In the rows, 128 means zero.
Families of rows that turns and mirrors carry onto each other, the same ones carrying the whole set onto itself: the rest of each named row's family, in list order:
4 families of 8 rows:
Z_32: [124 109 140  88 107  91 157 130 124  98  81]
Z_290: [127 131 122 102 104 125 144 164 125 116  98]
Z_911: [102 137 124  79 127 109 162 146 143 111 139]
Z_49: [ 91 122 127 110 137  99 138 116 148 115 149]
Z_644: [128 137 114  78 106 120 156 146 151 121 128]
Z_7: [ 97 130 120  95 107 117 131 129 136 141 150]
Z_185: [138 118 159 104 115 121 137 133 151 131  71]
Z_159: [105 137 131 106 137  94 135 126 167 127 147]
Z_10: [104 118 160 116 149  96 119 105 152 123  96]
Z_143: [131 104 152 115 118 104 128 101 118 136  86]
Z_868: [140 124 144  91 105 115 145 132 132 136  68]
Z_76: [141 125 135  74  92  99 154 138 134 126  92]
Z_349: [117 128 157  89 117 109 140 164 138 127  79]
Z_4: [125 124 144  89 113  87 148 145 139 105  72]
Z_63: [ 91 134 128  99 116 110 127 139 152 134 148]
Z_511: [ 90 124 155 108 136 101 134  87 149 137 111]
Z_951: [138 135 122 102 101 116 142 162 148 111 102]
Z_874: [102 109 159 123 137  94 129 102 129 129  89]
Z_108: [104 127 129  94 115 119 160 166 118 121 116]
Z_887: [117 141 133  89 126 142 150 140 150 147 131]
Z_497: [121 110 134  97 124  94 137  78 122 124 108]
Z_517: [124 121 145 108 124 100 156 113 129 103  66]
Z_44: [138 137 130  94 102 118 153 151 166 134 121]
Z_635: [ 93 117 140 121 152 113 137 110 127 122 132]
Z_804: [106 121 128 113 130 127 135 104 142 146 145]
Z_920: [126 121 129 113 133 105 139  90 157 127 142]
Z_865: [136 124 148 111 121 108 150 108 145 116  65]
Z_22: [104 137 129  92 126 135 148 166 138 126 117]
Z_657: [126 110 143 110 118  79 136  84 144 124 101]
Z_927: [124 108 153 113 125  72 128 114 145 107  91]
Z_810: [ 94 121 145 100 128  93 143  78 140 129 116]
Z_57: [101 128 124 104 132 121 141 114 116 147 142]

Which other rows belong to the same family as Z_63? Z_290, Z_7, Z_511, Z_951, Z_517, Z_865, Z_810
Which other rows belong to the same family as Z_644? Z_49, Z_868, Z_4, Z_874, Z_804, Z_22, Z_657
Which other rows belong to the same family as Z_911? Z_143, Z_76, Z_349, Z_887, Z_635, Z_920, Z_927

Families of rows that turns and mirrors carry onto each other, the same ones carrying the whole set onto itself: the rest of each named row's family, in list order:
4 families of 4 rows:
Z_551: [124 112 119 138 145 127 145 128 104 118 137 133 137 138 129 143 142  92
 129 108 153 134  94 126 138 133 144 147  94 127 117 159 132 147 134 126
 105 133 124 140 134  90 133 144 164 164]
Z_81: [106 109 128 104 153 118 146  89 137 141 112 134 138 135 108 150 107 128
 139 129 111 124 166 115 137  88 122 135  97 144 139  71 141 121 111 146
 115 115 112 119 141 135 124  81 140 155]
Z_729: [ 86 138 115 136 144 141 140 136 115 102 105 122 144 143 151 160  98 135
 149 155 167 136 129  81 148 113 142 170  99 145 154 150 148 136 119 103
 130 139 124 132 107 101 139 117 141 175]
Z_420: [124 121 143 127 127 148 131 125 154 137 115 128 156 141 131 140 147 124
 161 141 106 125 144  91 141  91 109  96  94 112 122 102 105 115 105 164
 138 123 126 121 111 122 143 121 113 141]
Z_790: [115 132 121 145 144 151 147 124 131 123  88 138 151 138 144 160  80 123
 125 127 163 127 106  91  97 106 141 137  88 134 138 123 116 143  94 101
 112 135  99 114 117 113 146 108 138 133]
Z_156: [125 127 114 134 146 125 135 119 104 108 125 145 146 130 119 130 118  98
 141 116 159 140  95 142 135 135 132 158  76 153 126 163 138 143 131 159
 105 143  96 130 130  97 130 111 129 156]
Z_295: [119 116 126 134 125 164 136 131 112 129 122 144 161 118 135 131 139 129
 140 145 175 131 104 126 135 133 135 185  82 137 155 128 112 130 121 137
 115 145 127 159 142  92 151 112 142 171]
Z_356: [115 116 118 121 130 147 130  87 128 120 146 114 141 140 111 145 115 147
 181 124 122 115 128 120 173 103 125 124 116 120 149 133 131 155 131 161
 160 124 146 130 128 160 169 100 121 140]
Z_743: [124 114 134 121 143 128 156  95 114 151 135 134 123 150 104 138 122 123
 147 146 123 148 159 116 123 118 103 145 112 125 144  66 113 125 157 124
 144 106 158 113 130 125 147 118 127 175]
Z_252: [115 119 103 134 133 152 127  92 133 138 123 133 137 140  95 147 117 148
 171 144 117 123 121 114 165  84 130 100 128 111 135 121 126 140 121 139
 141 102 159 122 124 140 154 132 120 159]
Z_843: [148 135 112 138 161 107 126  94 128 132 141 142 124 136 114 133 140 115
 146 107 112 120 137 109 129 118 108 139 103 140 113  75 129 142 120 125
 152 122 134  89 134 151 141  90 129 161]
Z_685: [ 93 118 137 164 142 140 173 122 126  95 113 158 168 104 149 141 115 105
 126 138 160 132 124 125 148 133 121 133  75 150 152 125 104 116 129 152
 122 128 103 130 141 111 132 120 132 153]
Z_752: [ 97 130 122 119 120 140 157 149 121 123 142 132 142 150 155 150 106 117
 133 124 182 100 138 123 129 131 138 135 104 147 138 161 121 143 125  90
 139 143 135 102 127 130 148  95 131 185]
Z_470: [116 112 135 128 159 112 104 130 156 132 135 141 117 135 110 141 126 127
 160 128 110 117 126 129 156 100 117  90 128 125 137 121 110 117 136 130
 169 125 124 120 132 138 151 109 130 132]
Z_43: [108 152 133 114 135 133 140 157 118 105 116 118 127 152 167 139  95 129
 117 128 174 109 114 121 126 126 121 141 101 148 137 152 119 128 125 115
 126 149 114 110 100 114 153  95 108 160]
Z_441: [116 118 127 109 146 119 143 104 132 137 152  99 103 143 116 143 133 115
 147 133 114 133 138 102 115 115 110 169 108 132 137  74 123 153 162 134
 145 121 147 122 124 119 152 127 114 139]

Which other rows belong to the same family as Z_356? Z_551, Z_752, Z_441
Which other rows belong to the same family as Z_156? Z_743, Z_252, Z_43
Which other rows belong to the same family as Z_843? Z_729, Z_295, Z_470

Families of rows that turns and mirrors carry onto each other, the same ones carrying the whole set onto itself: the rest of each named row's family, in list order:
13 families of 3 rows:
Z_35: [135 142 169 128 138 148 119 122 129  86 139  95 149 109  83]
Z_719: [141 136 160 147 139 123 142 104 150  89 112  74 127 112 101]
Z_828: [126 130 147 125 145 143  99 106 136 121 118  79 158 135 109]
Z_38: [118 151 161 151 160 134 142 115 161 144 111 155 152  74 111]
Z_827: [114 153 154 129 132 151 144 110 170 116 122  72 158 120 117]
Z_820: [114 140 179 159 172 142 144 119 161  90 122 108 145  97 121]
Z_534: [122 137 133 124 141 149 140 103 150 154 128 143 151  71 111]
Z_711: [116 165 140 122 121 143 146 107 165 162 113 121 160  97 108]
Z_9: [130 139 173 115 114 140 145 114 127 116 115 101 148  92 133]
Z_254: [131 117 121 135 158 144 113 114 166 132 104  78 150 117 105]
Z_713: [150 154 135 162 162 135 123 101 174 150 129 116 170 116  94]
Z_270: [120 151 170 164 145 168 113 123 154 134 116  79 147 112 128]
Z_725: [133 123 143 156 141 164 121 144 148 133  96  81 156 109  96]
Z_286: [147 152 148 169 172 138 130 101 172 112 135  97 158 123  97]
Z_533: [134 131 126 129 174 136 123 141 131 124 124  77 150 105  95]
Z_323: [128 136 168 112 110 139 141 113 127 130 112 104 153  91 133]
Z_216: [139 151 143 132 183 127 142 136 124 106 128 109 125  91  87]
Z_419: [139 127 128 137 119 126 123 107 155 155  99  87 156 109 100]
Z_437: [132 134 142 121 123 151 102 125 132 138 130 104 171 104  83]
Z_237: [113 113 134 131 148 163 129 111 156 120 133  79 161  99 126]
Z_930: [148 153 152 139 132 109 150  98 144 129 103 136 121  85  90]
Z_518: [141 157 145 151 162 148 132 106 154  78 110 131 120  97  96]
Z_41: [140 142 126 128 159 129 130 107 158 152 101 145 130  85  91]
Z_995: [128 142 174 113 113 136 146 113 125 124 113 113 147  87 131]
Z_258: [110 124 147 155 153 150 123 126 168 146 110  98 178 102 124]
Z_655: [122 178 172 128 138 138 165 102 158 105 123 121 130  96 107]
Z_506: [139 141 154 138 177 131 141 107 156  82 115 110 114 101  97]
Z_703: [138 147 120 125 168 126 130 138 128 152 120 119 143  86  86]
Z_982: [139 152 116 145 140 150 115 109 159 143  99 148 144  91  95]
Z_105: [134 131 119 152 148 163 106 114 163 102 105  88 153 119 106]
Z_775: [153 165 153 167 171 129 137  97 168 126 132 134 150 106  87]
Z_528: [121 140 161 130 162 148 155 102 148  89 139 121 126  78 116]
Z_799: [122 164 164 158 140 159 118 120 148 169 109 126 142  89 118]
Z_300: [137 153 145 117 137 129 110 100 129 159 110 142 147 104  96]
Z_899: [136 160 175 127 158 127 126  96 126  93 122 124 122 112 100]
Z_345: [140 159 161 122 132 139 121 117 126 120 133 145 143  86  73]
Z_52: [127 171 190 165 155 156 135 117 143 116 119 118 119  93 119]
Z_662: [139 146 149 151 138 149 134 136 143 152  90 142 137  81  83]
Z_284: [138 145 173 158 158 152 144 136 141  90 102 108 121  95  86]

Which other rows belong to the same family as Z_345? Z_35, Z_437
Which other rows belong to the same family as Z_930? Z_719, Z_419
Which other rows belong to the same family as Z_258? Z_38, Z_820
Which other rows belong to the same family as Z_725? Z_662, Z_284
Which other rows belong to the same family as Z_534? Z_237, Z_528
Which other rows belong to the same family as Z_775? Z_713, Z_286
Which other rows belong to the same family as Z_711? Z_827, Z_655
Which other rows belong to the same family as Z_270? Z_799, Z_52
Which other rows belong to the same family as Z_828? Z_300, Z_899
Which other rows belong to the same family as Z_703? Z_533, Z_216
Which other rows belong to the same family as Z_323? Z_9, Z_995

Families of rows that turns and mirrors carry onto each other, the same ones carrying the whole set onto itself: the rest of each named row's family, in list order:
5 families of 3 rows:
Z_188: [148 106 125 125 113 119 154 104]
Z_39: [118 109 156 123 126 154 117 111]
Z_226: [ 80  96 115 104 105 139 149 140]
Z_824: [ 79 126 114 132  97 132 141 137]
Z_113: [113 124 139 132 130 146 112 100]
Z_14: [111  95 140 110 138 151 120 107]
Z_80: [110 105 130 128 100 157 143  89]
Z_886: [103 117 131 135 137 163 113 116]
Z_265: [145 109 100 114 112 123 114 129]
Z_131: [148 105 125 116  97 119 129 145]
Z_637: [109 105 118 140  96 140 175 130]
Z_870: [ 80 116 135 117  96 127 149 141]
Z_174: [ 83 122 110 121 115 121 146 141]
Z_679: [149 121 110 131 109 115 128 139]
Z_597: [144  90 113 108 117 129 138 144]

Which other rows belong to the same family as Z_597? Z_226, Z_14
Which other rows belong to the same family as Z_131? Z_39, Z_870
Which other rows belong to the same family as Z_174? Z_886, Z_265

